In the data rows, zero lies at 4.5, halfway between 4 and 5.
In the table below, every row is followed by its label. The labels come from one hidden rule.
array([3, 4, 1, 3, 5, 7, 5, 5, 6, 7, 4, 4, 4, 6, 3, 5, 3, 4, 3, 2, 5, 7, 4, 6, 3, 2, 3, 4, 4, 5, 4,
       4]) GG
array([4, 5, 9, 5, 9, 4, 2, 1, 0, 4, 2, 8, 2, 4, 4, 9, 2, 3, 6, 2, 2, 3, 4, 9, 7, 9, 4, 1, 3, 5, 4,
       4]) FM
array([6, 4, 5, 5, 5, 4, 4, 3, 5, 6, 5, 5, 5, 6, 5, 7, 4, 3, 5, 7, 3, 4, 3, 2, 5, 3, 5, 3, 4, 5, 5,
       4]) GG
array([4, 4, 8, 6, 6, 4, 5, 2, 4, 5, 0, 6, 4, 4, 5, 7, 3, 3, 5, 3, 4, 2, 4, 4, 6, 5, 5, 4, 4, 6, 4,
       4]) GG
array([4, 4, 5, 5, 7, 4, 4, 4, 4, 2, 4, 6, 2, 5, 4, 7, 5, 4, 5, 4, 3, 2, 5, 9, 4, 5, 5, 6, 3, 4, 4,
       4]) CL
array([6, 6, 4, 6, 3, 3, 2, 8, 2, 2, 4, 3, 4, 4, 6, 3, 7, 5, 5, 7, 4, 5, 5, 3, 6, 6, 5, 5, 5, 3, 5,
       5]) JQ
array([6, 5, 5, 4, 3, 6, 5, 4, 6, 5, 3, 2, 5, 2, 5, 4, 6, 5, 5, 4, 4, 5, 5, 2, 5, 5, 4, 3, 5, 4, 4,
       5]) PG
array([4, 5, 5, 4, 3, 5, 4, 2, 3, 5, 4, 7, 5, 5, 4, 4, 4, 5, 4, 2, 4, 4, 4, 5, 4, 6, 4, 4, 4, 4, 4,
       5]) CL
array([5, 5, 5, 6, 4, 4, 1, 1, 2, 4, 2, 6, 2, 5, 5, 3, 6, 4, 5, 6, 3, 4, 5, 9, 6, 8, 5, 1, 5, 4, 3,
       5]) CL
array([5, 4, 4, 6, 3, 3, 4, 3, 5, 5, 7, 4, 5, 4, 5, 3, 5, 5, 4, 4, 4, 6, 5, 4, 5, 4, 4, 4, 5, 4, 4,
       5]) CL
array([2, 5, 7, 5, 5, 5, 2, 4, 1, 2, 1, 8, 4, 4, 4, 6, 4, 6, 5, 6, 3, 3, 5, 5, 5, 6, 5, 4, 4, 5, 4,
       4]) FM
array([6, 5, 7, 7, 2, 3, 2, 2, 2, 2, 5, 4, 4, 3, 4, 4, 4, 5, 5, 8, 4, 3, 5, 4, 4, 6, 5, 3, 5, 2, 4,
       5]) CL
array([5, 5, 6, 5, 5, 6, 5, 4, 6, 5, 5, 4, 2, 6, 4, 5, 4, 4, 4, 7, 4, 4, 4, 5, 5, 6, 5, 3, 4, 4, 5,
       5]) PG
array([4, 4, 3, 4, 7, 3, 5, 6, 8, 6, 7, 3, 8, 2, 4, 6, 4, 5, 4, 5, 6, 5, 4, 0, 4, 3, 4, 6, 5, 5, 4,
       5]) GG
array([6, 4, 4, 4, 1, 2, 4, 7, 5, 4, 5, 2, 7, 3, 5, 2, 5, 6, 4, 8, 5, 3, 5, 3, 4, 3, 4, 7, 5, 4, 6,
       5]) CL
array([8, 5, 8, 7, 6, 0, 3, 5, 2, 3, 1, 6, 5, 4, 6, 6, 5, 5, 6, 4, 2, 2, 6, 4, 5, 9, 6, 2, 4, 4, 5,
       5]) CL
array([5, 4, 1, 3, 0, 4, 4, 7, 6, 6, 9, 4, 7, 1, 5, 5, 5, 6, 6, 7, 5, 6, 6, 0, 5, 1, 5, 8, 5, 2, 6,
       5]) CL
array([2, 4, 1, 4, 4, 6, 8, 7, 8, 8, 6, 3, 7, 6, 4, 2, 4, 4, 3, 1, 7, 8, 3, 0, 3, 1, 3, 7, 5, 5, 5,
       4]) GG
array([3, 4, 1, 3, 6, 8, 9, 7, 8, 6, 6, 3, 3, 8, 3, 3, 4, 3, 3, 1, 6, 6, 4, 0, 2, 4, 4, 6, 4, 6, 5,
       3]) GG
array([8, 4, 1, 4, 1, 5, 4, 6, 5, 6, 8, 3, 9, 5, 5, 0, 5, 5, 3, 6, 5, 5, 5, 0, 3, 1, 4, 7, 6, 2, 5,
       5]) CL
array([3, 5, 4, 4, 5, 5, 4, 4, 5, 6, 3, 7, 2, 7, 3, 6, 3, 4, 4, 4, 5, 5, 4, 4, 5, 7, 4, 3, 4, 5, 4,
       3]) FM
array([5, 4, 4, 5, 2, 5, 4, 6, 5, 4, 7, 3, 5, 4, 5, 2, 6, 4, 5, 7, 4, 3, 5, 4, 4, 3, 3, 5, 5, 4, 6,
       4]) CL
array([6, 5, 2, 4, 4, 5, 5, 7, 6, 7, 6, 1, 9, 4, 5, 1, 7, 6, 4, 2, 5, 3, 4, 0, 3, 1, 5, 7, 5, 3, 6,
       4]) PG
array([3, 4, 6, 4, 4, 4, 7, 6, 5, 6, 5, 3, 7, 7, 4, 3, 3, 5, 4, 5, 6, 5, 5, 3, 4, 5, 5, 5, 4, 4, 5,
       4]) PG
array([3, 4, 5, 4, 9, 6, 6, 0, 6, 7, 4, 4, 0, 6, 4, 7, 4, 4, 4, 2, 4, 7, 5, 3, 4, 6, 5, 3, 4, 6, 4,
       4]) GG
array([1, 4, 8, 2, 9, 6, 6, 3, 6, 5, 0, 8, 0, 6, 3, 9, 2, 2, 4, 1, 4, 5, 4, 9, 5, 8, 3, 2, 4, 7, 2,
       4]) GG
array([6, 4, 6, 7, 4, 5, 4, 4, 7, 4, 6, 6, 4, 6, 5, 5, 4, 5, 4, 4, 4, 4, 5, 4, 6, 5, 4, 4, 4, 5, 4,
       5]) GG
array([4, 5, 3, 5, 5, 6, 4, 2, 3, 5, 2, 4, 7, 3, 6, 5, 5, 5, 5, 5, 4, 4, 5, 7, 5, 7, 4, 4, 5, 4, 4,
       5]) CL
array([4, 4, 4, 5, 6, 4, 6, 3, 5, 6, 3, 4, 6, 4, 4, 5, 4, 4, 4, 1, 5, 5, 4, 5, 4, 4, 5, 5, 4, 5, 4,
       5]) GG
array([3, 6, 7, 7, 6, 4, 3, 3, 2, 0, 6, 6, 0, 5, 6, 5, 4, 5, 5, 5, 2, 4, 5, 8, 6, 5, 5, 2, 4, 5, 4,
       5]) FM
array([2, 4, 2, 3, 4, 4, 8, 8, 4, 5, 5, 3, 3, 4, 4, 7, 4, 5, 5, 2, 6, 4, 5, 1, 4, 4, 4, 5, 4, 4, 5,
       5]) PG
array([6, 4, 6, 6, 6, 2, 5, 3, 4, 4, 4, 6, 4, 2, 5, 4, 5, 4, 6, 5, 4, 5, 4, 6, 4, 4, 5, 5, 4, 4, 4,
       5]) PG
array([7, 5, 3, 5, 1, 3, 5, 5, 5, 1, 9, 3, 9, 2, 6, 3, 7, 6, 5, 7, 4, 1, 5, 1, 4, 2, 4, 6, 5, 3, 5,
       5]) PG
array([5, 5, 6, 6, 6, 5, 4, 6, 2, 3, 2, 5, 3, 2, 5, 6, 5, 5, 6, 6, 3, 3, 5, 6, 5, 4, 5, 5, 5, 5, 5,
       5]) FM
array([2, 6, 0, 4, 6, 3, 3, 4, 6, 6, 4, 1, 9, 6, 6, 3, 4, 5, 5, 9, 4, 4, 5, 2, 4, 5, 5, 5, 5, 4, 4,
       5]) JQ
array([3, 5, 6, 7, 8, 4, 2, 3, 3, 4, 1, 8, 2, 5, 4, 8, 4, 4, 6, 5, 4, 5, 4, 8, 5, 7, 5, 1, 4, 5, 4,
       4]) FM
array([5, 5, 5, 5, 5, 4, 3, 5, 3, 3, 3, 3, 6, 3, 6, 5, 6, 5, 4, 7, 4, 4, 5, 6, 6, 6, 5, 5, 4, 4, 4,
       5]) CL
array([1, 4, 6, 3, 4, 5, 6, 0, 4, 6, 4, 7, 5, 6, 4, 7, 2, 5, 4, 1, 6, 6, 3, 2, 3, 8, 4, 5, 5, 5, 4,
       3]) GG
array([6, 4, 5, 3, 5, 6, 7, 7, 5, 8, 6, 2, 6, 8, 3, 4, 4, 5, 3, 3, 6, 7, 3, 3, 3, 2, 4, 6, 5, 6, 4,
       4]) GG
array([6, 6, 9, 8, 3, 3, 4, 3, 2, 1, 2, 6, 4, 2, 5, 5, 5, 5, 6, 9, 5, 4, 5, 7, 4, 6, 5, 2, 5, 3, 5,
       5]) JQ
array([3, 4, 4, 2, 1, 7, 7, 5, 8, 6, 8, 0, 8, 7, 4, 1, 6, 3, 4, 1, 7, 7, 3, 2, 3, 0, 4, 7, 5, 5, 5,
       3]) GG
array([5, 4, 2, 3, 2, 4, 6, 6, 5, 5, 9, 4, 5, 4, 4, 7, 5, 5, 5, 2, 6, 6, 4, 3, 5, 3, 5, 7, 5, 3, 5,
       5]) PG
array([7, 5, 6, 5, 2, 5, 5, 4, 2, 1, 5, 3, 4, 3, 6, 5, 5, 4, 5, 4, 4, 3, 5, 8, 6, 9, 5, 3, 4, 4, 4,
       4]) PG
array([6, 5, 6, 5, 6, 5, 5, 5, 5, 4, 3, 5, 3, 6, 4, 6, 4, 4, 4, 7, 5, 4, 5, 6, 5, 5, 4, 4, 5, 4, 4,
       5]) PG
array([6, 4, 2, 6, 2, 4, 3, 6, 5, 1, 6, 3, 8, 1, 5, 5, 5, 5, 5, 8, 3, 5, 5, 4, 5, 4, 4, 3, 5, 4, 6,
       5]) CL
array([5, 5, 5, 4, 6, 4, 5, 3, 5, 6, 4, 5, 5, 4, 4, 5, 2, 3, 4, 2, 5, 6, 5, 8, 4, 5, 3, 5, 4, 4, 5,
       4]) PG
array([0, 4, 4, 5, 5, 7, 5, 1, 6, 7, 5, 6, 3, 7, 3, 7, 3, 3, 4, 2, 6, 7, 3, 8, 4, 5, 4, 4, 3, 6, 4,
       3]) GG
array([6, 4, 6, 4, 8, 7, 7, 4, 4, 2, 4, 7, 5, 6, 4, 6, 6, 4, 5, 5, 3, 4, 5, 8, 5, 4, 4, 5, 4, 4, 4,
       5]) PG
array([5, 5, 3, 4, 4, 3, 6, 5, 5, 6, 6, 2, 4, 3, 4, 1, 5, 5, 4, 5, 6, 7, 4, 1, 4, 4, 4, 7, 5, 5, 5,
       4]) FM
array([2, 4, 2, 4, 5, 8, 8, 3, 7, 7, 5, 5, 4, 7, 4, 6, 2, 3, 4, 0, 7, 7, 3, 3, 5, 0, 3, 6, 5, 6, 4,
       3]) GG
array([0, 4, 7, 4, 8, 6, 8, 4, 6, 5, 3, 5, 1, 6, 4, 7, 3, 4, 4, 3, 5, 6, 4, 9, 4, 5, 5, 3, 4, 6, 4,
       4]) GG
array([6, 5, 5, 5, 4, 3, 3, 5, 4, 6, 5, 5, 3, 3, 6, 2, 5, 4, 5, 5, 4, 3, 4, 4, 5, 6, 4, 5, 5, 5, 5,
       5]) FM
array([7, 5, 8, 3, 2, 5, 2, 0, 2, 4, 1, 5, 4, 6, 5, 8, 5, 4, 5, 5, 5, 6, 5, 8, 3, 6, 5, 5, 3, 7, 4,
       6]) FM
array([3, 4, 5, 6, 7, 8, 5, 0, 2, 4, 2, 4, 3, 4, 5, 6, 4, 5, 5, 4, 4, 3, 5, 7, 6, 8, 4, 1, 3, 5, 4,
       4]) GG
array([6, 5, 6, 6, 4, 3, 3, 5, 6, 4, 5, 2, 5, 4, 5, 3, 6, 5, 5, 6, 5, 5, 5, 4, 5, 4, 5, 6, 5, 3, 5,
       5]) CL
array([0, 3, 6, 5, 9, 6, 5, 0, 3, 6, 0, 9, 0, 6, 3, 8, 3, 3, 4, 2, 4, 8, 4, 9, 5, 9, 4, 2, 3, 7, 3,
       4]) GG
array([4, 5, 4, 5, 4, 5, 4, 8, 6, 1, 6, 4, 3, 3, 5, 2, 4, 4, 5, 6, 6, 5, 4, 2, 3, 4, 5, 6, 5, 4, 5,
       5]) CL
array([4, 5, 5, 2, 3, 5, 6, 6, 6, 6, 5, 4, 7, 4, 3, 3, 2, 3, 4, 1, 5, 5, 4, 3, 5, 7, 4, 6, 4, 5, 5,
       4]) FM
array([1, 3, 2, 4, 3, 6, 5, 6, 7, 6, 3, 3, 6, 5, 4, 3, 4, 4, 4, 3, 6, 6, 4, 3, 4, 6, 4, 8, 5, 5, 4,
       4]) GG
array([3, 4, 9, 5, 8, 6, 5, 0, 4, 3, 1, 7, 0, 6, 4, 7, 4, 2, 4, 2, 4, 5, 5, 9, 6, 8, 4, 4, 4, 4, 4,
       4]) PG
array([4, 4, 5, 5, 5, 4, 4, 0, 4, 0, 0, 7, 2, 5, 4, 5, 3, 6, 6, 5, 3, 4, 5, 9, 6, 6, 5, 2, 4, 5, 5,
       5]) GG
array([5, 4, 4, 5, 6, 3, 4, 3, 5, 6, 4, 3, 2, 5, 5, 5, 4, 5, 4, 6, 5, 4, 4, 4, 3, 5, 4, 6, 5, 4, 5,
       5]) CL
array([5, 5, 7, 7, 4, 4, 2, 3, 3, 3, 4, 6, 4, 3, 5, 5, 5, 5, 5, 7, 3, 2, 5, 5, 7, 5, 5, 3, 4, 4, 4,
       5]) CL
array([2, 5, 7, 3, 5, 5, 7, 4, 4, 4, 4, 7, 3, 6, 5, 3, 3, 3, 5, 1, 4, 7, 4, 7, 4, 8, 4, 2, 4, 5, 4,
       5]) FM
array([5, 4, 4, 4, 4, 5, 3, 7, 4, 6, 7, 5, 9, 5, 5, 1, 7, 4, 4, 7, 6, 4, 5, 2, 5, 4, 5, 5, 4, 4, 5,
       5]) CL
array([6, 5, 5, 4, 1, 3, 2, 4, 3, 3, 5, 2, 1, 2, 5, 5, 6, 6, 5, 8, 4, 4, 5, 2, 6, 6, 5, 5, 4, 4, 5,
       5]) CL
array([4, 3, 3, 4, 6, 8, 6, 4, 5, 7, 3, 4, 4, 5, 4, 4, 3, 3, 3, 3, 6, 8, 4, 2, 3, 3, 3, 5, 5, 5, 4,
       4]) GG
array([8, 4, 0, 3, 3, 3, 6, 7, 7, 6, 9, 2, 9, 2, 3, 0, 5, 5, 3, 0, 8, 6, 4, 1, 3, 2, 4, 8, 5, 6, 5,
       3]) GG
array([4, 5, 6, 6, 1, 4, 5, 1, 4, 2, 4, 5, 4, 4, 5, 5, 5, 3, 5, 4, 3, 2, 5, 9, 6, 4, 6, 4, 4, 4, 4,
       4]) PG
array([8, 6, 5, 6, 7, 4, 0, 2, 4, 3, 7, 5, 6, 3, 5, 5, 4, 5, 6, 7, 2, 1, 6, 4, 5, 5, 6, 3, 5, 3, 4,
       5]) JQ
array([4, 4, 5, 4, 6, 9, 6, 3, 5, 6, 3, 8, 5, 8, 5, 6, 2, 4, 4, 4, 6, 6, 5, 6, 3, 8, 4, 4, 3, 8, 5,
       5]) GG
array([4, 4, 2, 4, 4, 5, 6, 5, 4, 5, 4, 2, 4, 4, 4, 3, 4, 4, 4, 4, 5, 6, 4, 4, 3, 5, 4, 3, 4, 5, 4,
       4]) GG
array([6, 4, 6, 5, 8, 3, 3, 5, 2, 3, 4, 6, 4, 4, 3, 5, 6, 4, 5, 5, 4, 4, 5, 7, 6, 4, 5, 2, 4, 5, 4,
       4]) GG
Here are more rows. What is the label of each one?
array([4, 4, 4, 6, 6, 5, 3, 4, 4, 4, 3, 3, 3, 4, 5, 4, 4, 5, 4, 6, 6, 4, 5, 6, 4, 4, 5, 7, 4, 4, 4,
       4]): CL
array([4, 4, 6, 5, 6, 6, 6, 2, 6, 4, 4, 5, 2, 6, 4, 5, 5, 3, 4, 2, 3, 5, 5, 4, 4, 4, 4, 3, 4, 5, 5,
       5]): GG
array([6, 4, 7, 4, 5, 7, 7, 7, 4, 7, 7, 6, 3, 5, 5, 2, 3, 5, 5, 5, 5, 3, 4, 7, 4, 5, 5, 2, 5, 4, 5,
       4]): PG
array([6, 4, 2, 4, 3, 3, 4, 9, 4, 4, 7, 5, 5, 4, 6, 4, 6, 4, 4, 5, 5, 2, 5, 3, 4, 2, 5, 4, 5, 4, 5,
       6]): CL
array([5, 4, 4, 5, 4, 3, 4, 3, 4, 4, 5, 5, 1, 3, 5, 4, 6, 4, 4, 6, 3, 3, 5, 4, 5, 5, 4, 5, 5, 5, 5,
       5]): GG
array([6, 5, 5, 6, 6, 5, 1, 6, 5, 2, 5, 6, 4, 3, 6, 6, 4, 4, 4, 6, 5, 2, 5, 5, 6, 6, 6, 5, 5, 4, 5,
       5]): CL
array([4, 4, 7, 5, 6, 5, 6, 4, 3, 5, 4, 5, 6, 5, 5, 5, 4, 5, 5, 5, 4, 3, 5, 9, 5, 4, 5, 5, 5, 4, 5,
       5]): PG
array([3, 4, 5, 4, 3, 4, 6, 4, 5, 5, 4, 5, 8, 5, 4, 5, 5, 5, 4, 3, 5, 3, 5, 0, 3, 3, 4, 5, 4, 4, 4,
       4]): PG
array([6, 5, 9, 6, 7, 7, 2, 0, 1, 4, 1, 9, 0, 3, 6, 9, 6, 5, 6, 3, 2, 3, 5, 9, 7, 7, 5, 3, 4, 3, 4,
       5]): CL
array([4, 5, 5, 4, 6, 5, 4, 5, 4, 5, 5, 4, 2, 7, 4, 8, 4, 4, 4, 3, 4, 6, 4, 4, 5, 5, 5, 4, 5, 6, 4,
       4]): FM
array([8, 5, 3, 5, 0, 2, 3, 6, 5, 2, 5, 2, 8, 0, 7, 2, 7, 6, 4, 8, 5, 3, 6, 2, 6, 1, 5, 6, 5, 3, 6,
       5]): CL
array([3, 4, 9, 4, 7, 6, 3, 2, 6, 2, 0, 8, 4, 5, 4, 8, 4, 4, 5, 2, 5, 5, 5, 8, 6, 7, 5, 1, 4, 5, 3,
       5]): GG
array([6, 5, 0, 3, 3, 1, 6, 9, 7, 8, 7, 1, 7, 5, 5, 4, 5, 6, 4, 1, 7, 5, 4, 1, 3, 2, 4, 7, 6, 3, 5,
       5]): PG
array([7, 5, 0, 4, 0, 3, 2, 6, 6, 6, 8, 3, 9, 4, 5, 2, 6, 5, 4, 6, 6, 5, 5, 3, 4, 2, 5, 6, 5, 4, 6,
       5]): CL
array([8, 6, 6, 5, 4, 3, 3, 3, 3, 3, 3, 7, 4, 4, 5, 5, 6, 5, 5, 7, 3, 2, 5, 9, 6, 6, 5, 5, 4, 3, 4,
       5]): JQ
array([4, 4, 6, 3, 7, 6, 7, 3, 5, 8, 1, 5, 0, 6, 4, 6, 3, 4, 4, 4, 5, 7, 4, 5, 4, 5, 4, 5, 4, 5, 4,
       4]): GG
array([3, 5, 7, 5, 5, 5, 5, 4, 4, 5, 3, 5, 8, 4, 5, 7, 5, 5, 4, 5, 4, 3, 4, 8, 6, 4, 5, 3, 4, 5, 5,
       5]): FM
array([5, 6, 5, 6, 4, 3, 4, 5, 4, 3, 2, 4, 8, 1, 5, 4, 7, 6, 5, 6, 4, 4, 5, 5, 5, 3, 5, 4, 5, 3, 5,
       6]): JQ
array([6, 5, 4, 7, 4, 4, 3, 5, 3, 2, 3, 4, 5, 3, 5, 3, 5, 4, 5, 8, 5, 4, 5, 5, 5, 4, 5, 4, 5, 4, 5,
       5]): CL
array([6, 4, 3, 2, 4, 3, 4, 6, 7, 5, 5, 5, 7, 5, 5, 3, 3, 5, 4, 4, 6, 6, 4, 2, 3, 0, 4, 5, 5, 4, 5,
       4]): CL
array([5, 6, 8, 8, 2, 2, 1, 3, 4, 2, 1, 6, 2, 3, 6, 6, 7, 6, 6, 6, 3, 1, 6, 9, 6, 8, 6, 2, 4, 3, 5,
       5]): JQ
array([6, 5, 5, 4, 2, 4, 2, 2, 2, 5, 5, 3, 4, 4, 5, 6, 5, 4, 5, 5, 5, 4, 5, 3, 4, 3, 5, 5, 5, 5, 5,
       5]): FM
array([4, 4, 7, 4, 4, 3, 3, 5, 1, 3, 5, 2, 7, 5, 5, 3, 6, 4, 5, 7, 3, 4, 5, 4, 4, 3, 6, 5, 5, 5, 5,
       4]): GG
array([3, 4, 5, 4, 4, 4, 7, 5, 4, 5, 7, 4, 7, 6, 5, 3, 5, 6, 5, 5, 4, 5, 5, 6, 5, 6, 6, 5, 5, 4, 5,
       4]): PG
array([5, 6, 4, 6, 5, 1, 3, 3, 0, 0, 5, 4, 4, 2, 5, 2, 7, 6, 6, 6, 4, 1, 6, 5, 7, 5, 6, 4, 5, 3, 5,
       6]): JQ
array([5, 4, 0, 3, 3, 3, 6, 8, 7, 6, 8, 3, 9, 5, 5, 1, 6, 5, 3, 5, 5, 6, 4, 1, 3, 2, 4, 8, 5, 5, 6,
       4]): GG
array([2, 4, 6, 4, 6, 5, 6, 0, 3, 4, 3, 9, 2, 7, 4, 9, 3, 4, 4, 2, 5, 4, 4, 5, 3, 9, 4, 4, 4, 5, 3,
       3]): GG
array([5, 3, 0, 2, 4, 5, 8, 9, 8, 9, 7, 2, 6, 7, 4, 0, 1, 5, 3, 1, 7, 8, 4, 0, 2, 0, 2, 9, 5, 6, 5,
       4]): GG
array([4, 5, 5, 5, 5, 4, 5, 4, 3, 4, 4, 5, 6, 6, 4, 5, 4, 4, 4, 6, 6, 6, 4, 1, 4, 4, 4, 5, 5, 3, 4,
       4]): PG
array([6, 4, 1, 3, 4, 8, 7, 9, 6, 6, 5, 1, 7, 5, 5, 5, 4, 5, 3, 0, 4, 5, 4, 2, 3, 5, 4, 7, 4, 5, 4,
       4]): GG
array([4, 4, 5, 4, 5, 7, 6, 6, 6, 7, 3, 5, 6, 6, 3, 4, 3, 4, 4, 0, 5, 6, 4, 4, 4, 5, 4, 6, 4, 5, 4,
       4]): GG
array([4, 5, 6, 5, 4, 3, 4, 5, 4, 4, 4, 3, 3, 5, 4, 6, 3, 4, 4, 5, 4, 4, 5, 6, 5, 5, 5, 5, 5, 5, 4,
       5]): FM
array([5, 5, 1, 4, 3, 5, 7, 6, 7, 6, 5, 3, 5, 4, 4, 4, 4, 4, 4, 5, 6, 6, 4, 6, 4, 3, 4, 3, 4, 5, 4,
       4]): FM
array([7, 5, 2, 5, 0, 4, 3, 8, 5, 5, 9, 2, 6, 4, 5, 2, 5, 5, 4, 6, 5, 3, 4, 1, 3, 0, 4, 6, 5, 4, 6,
       5]): CL
array([5, 5, 3, 4, 2, 4, 4, 7, 4, 5, 8, 1, 9, 2, 6, 1, 6, 5, 4, 7, 4, 4, 5, 1, 5, 2, 4, 7, 7, 4, 6,
       4]): CL
array([5, 3, 1, 1, 2, 4, 3, 9, 7, 6, 8, 2, 9, 5, 5, 1, 4, 4, 3, 3, 7, 7, 4, 0, 2, 0, 4, 7, 6, 5, 5,
       5]): GG
